rotation steps, each row followed by its count of steps:
The counts run from 0 to 244.
[131 113 133 108 121 139 110 123 105 157 124  94 128 116 121 122  86 103
 124 125 119 135 122 147 124 137  87 126  99 142 130 103 120 174  99 141
  88  98  82 119 100 103 132 119 111 110 154  99  73 135 121  35 147 148
 133 105 148 116  77 175 110 134  70] => 90
[115  73 121 128 104 135  84 115 103 130 121  82 145  95  96 114 127 134
  59 142 115 145 134  73  82 155 163 162 145 120 182 115 124 124  94  87
 105 102 137 153 142 103 132 133 129 142 141 128  95 176 142  62 119 148
 161 124  90 145 128 132  95 134 118] => 167
[175 152  99 159 128  93 161  75 136 136 145 153  76 125 100 163 122 114
 121 104 149 120 196 104 112  89 140  71  83 147 177 140 160 106 132 137
 112 141 131 131 139 138  77 115 128 107 104 128 100 120 138 130 139 180
 128  98 119 110 137 156 141 150 182] => 121
[132 140 137 141 134 125  96 168 120 142 119 125 131  99  65 199 122 136
 169 163 120 114 189 162 104 194 136 153 146 142 153 116 178 158 102 123
 105 116  98 163 115 108  96 104  85 148 120 111  84 148 127 135  99 162
 130 138 153 116 138 147 121 174  98] => 236
[128 168 141 131 149  82 154 146 111 146 131  98 145 134 122 161 157 127
 137 146 102 112 147 122  56 163 154 170 156 106 156 150 146  85 112 116
 107 148 154 146 133 120  95 129 118 132  84 117 139 135 133 196  85 131
 141 142 117 167 120 157 126 149 119] => 224
[148 134 128 136 117 107 129 131 148 119 127 160 120 134  75 173 151 152
 120  68  80 121 178 118 127 150 197 127 130 185 183 144 158  93 118 125
 131 138 159 169 159 159  42 150 108 158 105 123 134 130 121 155 120 122
 132 157  90 164 135 100 121 135 123] => 43
[ 90 119 133  87 128 129 139  99 166 122 133  68 130  99 130 111 117  86
  91 121 152 118 160  94  64 166 134 166 124 120 111 139 151 113  85 119
 129 137 145 141 143 151 139 104 168  76 129 126 100 159 149 112 139 174
 147 135 118 146 122 142  99 109 177] => 155
[114 158 142 121 167  84 138 139  83 109 155 113 114  67 118 160  98 119
 113 101 132 123 164 129 140 181 138  87 106 190 146 149 131 132 112 127
 123 166 141 128 123 154 126 150 124  83 162  75 132 161 122  98 163 132
 114  98 141 147 113 154  90 136 146] => 3
[181 181 108 143 106  92 134 149 210 139 146 138 144 164  85 118 151 105
 128 123  93 124 152 198  95 141 129 121 131 137 107 190 112 105 117 110
  97 114 127 128 130 148  70  97 148 148 132 121 147  87  83 148 142 112
 108 110 138 138  99 144 145 115 135] => 226
[113 127 143  96 145  87 101 134 172 145  94 105 119 128  81 167  97 127
 158 162 151 113 145 158 115 194  99 161 135 143 160 130 144 162  94  91
 120 114  93 154 105 129 100  86  91 120 161 118 123 125 112 144 139 168
  77 146 158 119 121 184 104 149 124] => 57
[123 124 170 110 160  94 107 155 114 135 138  97 119  96 115 145  88 131
 100 141 132 113 146 101 147 153 144 136  92 164 161 136 134 146 131 117
  88 169 135 120 110 127 118 135 106  94 137  78 118 143 133  41 180 174
 109 105 139 148  93 168  64 131 106] => 4
[167 175 117 164  99  79 161  69 141 121 129 102  85 138 157 133 141 103
 187 111 105 152 151 117  99 122 132  88 159 194 131 116 107 111  97 115
 203 108  97 116 143 150 114 130  99 133 108 160 139 111 125 135 106 111
 118 127 111 150 118 159 134 178 143] => 125
[151 148 127 151 101  97 106  90 144 140  91 114  91 106 117 122 114  88
  99 123 108 108 117 144 120 128 180 124 131 191 144 126 132 125  83  98
 118 144 111 140 145 128  87 137  96 129  88 157 137  91 100 107 152 118
 124 158 117 191  98 131 122  78 145] => 218
[133 136 155 127 138  81 155  99 172 115 126  86 136 184 132 132 145 137
 131 131  89 122 141  96  99 147 127 172 162 172 153 111 115 128  73 110
 177  92 137 134 131 162 139 109 114 124 111 116 166 146 114 149 124 117
  80 179 131 156  89 143 115 166  90] => 41
[147 137 131  94  95 142 125 112 120 126 108 100 112 146 147 112 113 129
 139 131 118 119 161 140 103 164 142 124 146 126  80 150  94 124 135 100
 164 124 114 152 181 153  71 127 152 127 160 192  68 129 105  97 100 137
 122 154  76 194 109  99  78 104 166] => 157
[152 106 138 142 110 109 117 149  80 154 103 118 136  76 122 149  66 113
 130 120 114 140 160 151 128 165 113 105 117 154 133 149 173 129 136 142
  83 112  85 144 139 109 118 150  86 112 154 120  80 144 129  61 140 174
 147  82 136 141 106 185 100 143 117] => 89
[112 127 149  88 133 152 124 108 151 116  99  90 125 160 130  99 145  97
 152 127 102 106 133 125  70 142 111 203 156 118  98 120 108 156  71 103
 132 152  79 143 119 102  99 148 148 154 130 177 112  89 122 144 108 114
 135 171  94 120  98 121 117 141 127] => 62
[128 107 114  87 104 148 113 119 213 139 106 125 117  98  85 122 111 123
  77 120 159  88 152 143 132 130 169 116 133 157 160  92 132 156  99 137
 152 111  95 137 167 115 111  71 127 142  75 103 101 150 133  97 180 148
 150 152  97 127 117 113 117 126 139] => 144
[162 154 125 134 117  87 169  78 176 106 135 124  89 156 129 102 142 122
 133  96 135  95 188 113 115  87 136  56 133 146 121 139 119 118 123 135
 177 136 123 112 163 141  91  98 134  93 111 167 153 108 127 147 139 122
 107 111  72 124 112 134 115 134 142] => 210
[142 154 146 166 111 107 134  73 164 132 108 116 105  97  92  98 138 109
  80  92 104 123 138 149 135  77 171 110  95 173 114 158 134 115 105 127
  64 143 127 109 142  99 108 103  92  74 106 135 155  93 107 111 174 115
 142 122  97 153 118 130 131  93 155] => 26
[128  96 126  84 102 105 131 133 210 149 133 124 133 121  80 126  98 125
  89 141 139 125 145 152 132 137 139 116 136 137 193 124 142 138  49 150
 134  82 117 135 128 146 132  58 117 116  94  91 110 163 114 116 179 188
 113 129 142 110 108 156 127 137 127] => 143
[152 168 120 126 103 114 122 141 156 150 119 142 119 110 126 128 112 109
 170 143  96  98 133 221 102 180 120 108 153 148  98 159 152 117  99 138
 157 124  91 138 152 132  88  81  98 130 122 153 106 126  73 174 135 111
 152 151 166 147 124 127 152 109 153] => 141
[132 158 106 159 104 127 141  89 124 166 131 111  90 135 144 131 143  93
 143 105  71 135 119 129  80 149 173 127 119 169 124  91 137 103 110  88
 161 136  68 136 130 139 118 130  74 137  88 130 103 114 130 124 107  89
 143 184 113 164 118 117 122 126 122] => 39
[116 103 157 171  78 109 169  92  91 165 112 127 115 143 134 142 137 133
 115 149  92 127 137 104  73 100 108 114 117 124 154 101 142 110 125 126
 102 102 119 140 110 115  88 113  68  74 120 147 123 141 121  97 115 181
 107 148 112 115 125 151 102 170  94] => 28
[141 151 109 156 120 109 127 133  82 151 151 162  85 134 110 181 128 128
 150  93  76 108 126 146  94 135 159 119 131 177 173 105 163 136 103 113
 127 140 103 140 106 140  60 158  94 177  93 124  80 112 111 144  89 133
 155 165 114 144 119 127 159 177 117] => 129
[148 127 149 169  89  99 103 102 131 165 107 144  76 110  76 108 134  95
 107 134  97 142 123 141 138  98 167 104  94 154 137 145 128 136 133 102
 103 127  62 152 100  98  92 128  51 124 136 141 155  94 108  90 122  93
 124 114 112 125 102 125 119 124 107] => 112
[144 122 124 113  58 104 158 123 189 142 137 159 150 189  91 104 178 122
 132 112  96 123 155 138  78  88 134 142 151 108 135 132  98 119 111 127
 153  78  98 145 124 140  54 106 137 179  93 145 116 102 107 137 117  91
 121 156  89  99 101 120 127 133 115] => 136
[126 122 157 127 140 117 135 125  66 121  88  81 128  93 157 119  82 130
 135  92 104 143 134 114 126 155 103 129 159 166 126 139 133 128 115 135
 150 104 100 140 158  92 161 155 105  78 158 151  98 179 142  81 102 123
 136 101 103 170 104 176  87 177  80] => 179
[157 135 120 104 141 111  86 134 128 143 125  78 131 108 109 129  91  96
 154 165 138 156 110 170  80 208 111 153 127 137 124 146 134 120 105  70
 100 136  87 140  97 120 152 133 124 137 164 111 104 137 125 103 107 139
 148 114 161 174 110 170 101 143 118] => 163
[134 147 100 160 103 112 126 117 124 140 135 132 148 110  97 129 125 119
  94 105 101 141 163 180 109 172 148  89 139 140 118 129 105 123 151  85
 136 110 119 136 111 128  98 106 126  90 189 157 111 158  86  94 149  87
  63 135 115 118 140 169 101 104 157] => 80
[137 122 143  88 169  97 174 152  97 132 193 101 133 187 130 100 128 143
 133 106  98 142 121 108  94  96  90 147 126  97 112 120 130  99 129 161
 130 138 123 123  92 135 129 104 137 112 155  89 115 135 113 141 117 114
 172 142 143 130  66 162 142 160  65] => 192
[136 111 154 125 157  92 136 140 142 120 190 132 140 140  90 141 141 139
  97  90 128 153 160  91 116 119 119 143  79 127 148 134 144 115 133 149
  70 138 153 117  93 137 117 149 153 133 165  66 150 146 161 103 146 135
 135  95 136  94  77 158 111 161  87] => 98
[132 178 121 108 182 106 132 136 110 101 171 135  95 101 138 134  99 129
 134  81 105 126 172 159 157 171 138  96 124 181 101 146 120 152 100 136
 144 154 118 105 132 147 127 128 143 127 175 121 120 123  81 122 189 110
 124 111 136 148  85 152 107 139 143] => 2
[121 119 116 115 100  86 161  96 151 177 151 110 140  81  88 113 140  74
 140  99 127 146 164 110 103 154 165 123 142 144 154 156 161  63 126 129
 138 114 132 140 141 125 131 102 123 103  89 121 152 175 141 159 104 135
 119 112 127 136 150 166 113 114 183] => 48
[116 133 141 152 124 118 151  75  76 174 152 125  78  80  91 132 121  98
 116 122 124 120 136 116  60 107 146 117 101 124 149 112 156  99 113 129
  99 166  95 140 102  81  91  99  69  71  99 145 115 156 131 146 113 155
 137 138 111 114 129 140 112 120 145] => 207
[127  88 144  75 146 126 159 140 179 114 162 105 116 132  98 135 122 159
 120 135 134 113 161 105 119 142 110 143 152 139 175 137 166 141  62 143
 182 105 136 160 151 131 154  73 154 139  99 118  95 188 127 177 117 162
 172 145 141 120 114 133 137 200 111] => 53
[210 197 155 133 117  98 136 119 166 135 101 151 101 196 146 124 118 119
 167 127 106 116 148 164 130 107 115 114 128 163  99 155 131 100 126 125
  87 134 101 109 134 149  86 127 118 136 111 140 117  66 109 121 126 142
 128 124 146 167  93 143 158 144 100] => 34
[157 142 135 123 112 122 114 123 122 159 143  89 107 150 119  72  92 130
 123 162 122 149 114 135 110 108 133 118 123 110 115 107 115 100 143 107
 137 133  88 117  91  91 147  68 105  72 120 119 145 119 103  87 127 101
 128 140  83 173  84 135 101 110  86] => 17
[159 137 140  66 177 154 128 136 187 116 135 119 103 113  98 143 108 159
 110 110 130  86 149 124 128 129 146 156 150 144 126 127 162 138  61 135
 145 145 118 135 168 106 123  78 127 155  96 125 113 156 127 165 125 136
 205 157 113 139  97 117 152 155 106] => 54
[148 133 144  95 180 110 131 166 168  95 104 110 171 150  81 107 115 129
  73 104 120 114 162 130 138 132 113 167 124  98 131 170 131 112 136 122
  55 137 184 114 144  99 124 103 152  78 188 121 130 158 134 117 153 130
 145  87 103 161 107 165 110 112  95] => 172
[148  99  96 102 117 150 137  95 161 129 152  95 135 148 128  84 105  88
 105 108 140 139 167 129 119 115  82 118 109 105 118 137 121 139 104 135
 127  99 101 115  98  86 184  85 153 109 142 102  92 148 142  68 159 129
 161  93 121  83  94 175 125 159 113] => 176
[163 141 166  94 170 108 117 137 132 120 112 114 107 127  96  81 135 124
 133 116  95 114 127  89 136  92 161 144 145 145 130 126 126 121 116 123
 133 165  84 134 129  65 127 128  73 117  99 115 164 121 135 153 108  65
 168 127  82 171  75 102 121 134  66] => 201
